Rotation paths and how fast each direction turns (deg/step):
Each turn is a multiple of 5 degrees from 10 to 175, or 0.
Each row of a path follows its step; steps can be skipped.
Rotation 1:
step 0: [ -7  15  12   1 -11  -1  -8  -6  15  -2  16  -2  -5   3   7   6  -2   3
  -7  -4   8   1  12   1   6   0  18   6 -14  16   0 -11  26  -5   2  10]
step 1: [ -7   7 -14 -12   1  15   5  -4   6   2  -1   2   6  -5   9   0  -9  -5
 -16   8   0   9   3 -13  -5   5  18 -21 -12  -2  15 -14  16  -4   8   7]
step 2: [ 16  20   4  -4  -4  23  -2   7   7  11   5  -6   5  -6  -7   8 -30   6
   8   1  -4  -3   4  -2  10   3  16  -4  -1   0   2 -10   0  -5   5  10]
step 3: [ 17  -3  -6   0  -1  -4  -9   2  14   0  11   6 -13   3  -8  18 -17  -8
 -18   9   7   2  -6  -6   3  -1   5  -2   1   6   6 -14  -6   1  25  10]
step 4: [  5   8  -7   6  13  17  -5   1  15 -10  10  11  -4  14 -15   7  -4   2
  -8  -6  -6  22   3 -16   5   3   2  17  -2   2   0 -13  11  -3  -4   9]
step 6: [ -3   9  -3 -12 -21  18  -1 -13   7  -1  -9  15  11  -3   1  10  -6   0
  -9  -3   7  22  -4   1   2  11  13   1 -17  -2   4  -7  -7  -8   3  12]
step 7: [ -2  17  12  -6  -8  -1   6  -5  21   5  -8  -4 -10   2  -6  11 -17   2
   1  -4   3  -2  14   2   5   4  19   2  -8  17   0  -7  12  11   7  18]
step 8: [ -1  -4 -12  -1  -3  12   6  10  16  -7  -4   7 -10 -12   1  -3 -16   3
 -10   9  -5   9   1 -12 -12   0   4  -5  -6   7  12 -16  16   2  25   6]
step 9: [ 12  25  -3  -5  -5  27  -4   9   5  13  17   6  -1  10  -6  -1 -14   4
   3   0  -8   4   5  -4  -5  -5   3   9  -1   6  -7 -15   8  -7  11  -3]
step 10: [  4   6   1  -7   0   2  -8   3  15   3  21  14   1  16   1  -2  -5   1
 -17   6  17   2  -5  -5   8   6   6  -9  -3  15  10 -15 -15  -4  15   6]
step 11: [  4  14  -3   7   2  14  -7 -10  11  -7  10  16  -1 -12  -3   5   3   1
 -10  -5  -7   8  -1 -16  20  14  14   7 -12  10   0 -11   4  -3  -9  15]
step 12: [ -1  17 -13   3  -8   1  -2   3  12  13  -4 -15  -1   1   8  11  -9   0
 -18  -2  10  10   6 -11  24  -9   5  -8 -11   6   1  -7  16   6   7   7]
[  2  -1   6  -6  -1  -1  -4  -3  -2   3  -3   0  -2   0  -5  -4  -1   0
   0   2   1  -2  -4   6   3   2   3   2   0   1   1  -4 -11  -1   0   6] | 95
[ 0  4 -1  1  0 -4 -4  3 -5  7 -2  4  1  2  2 -5 -6  0  4 -6  2  4 -2 -4
 -4  1  2 -4  0 -4  1  2 -1 -5  1 -1] | 95
[ 1  3 -2  4  0 -2 -4  2 -1  2 -1  4 -2 -1  0  2  5  3 -8 -4  4  7  2  2
  7  3 -7  2  0  1 -1  3 -3  2 -6  0] | 55
[ 1  0  5 -2 -7 -1 -6 -4  1 -1 -2  5  0  7 -1  6  1 -4  0  4  1  0  5  0
  1 -4 -1 -1  5  0  3  3  2 -5  1 -4] | 110
[-4  1  1 -2 -7  1  6  1  6  3 -3  7 -1  0  0 -5  3  2  4  0 -1  3  1  1
 -6  1 -3  3  1  6 -1  2 -2  6  3  0] | 35
[-1 -5 -7  0  0 -3  2  2 -3 -5 -4  8  3  3  3  0 -3  2 -1  9  0  0  0 -1
 -1  0 -2 -1 -6 -2  3 -2 -3 -1 -1  3] | 155
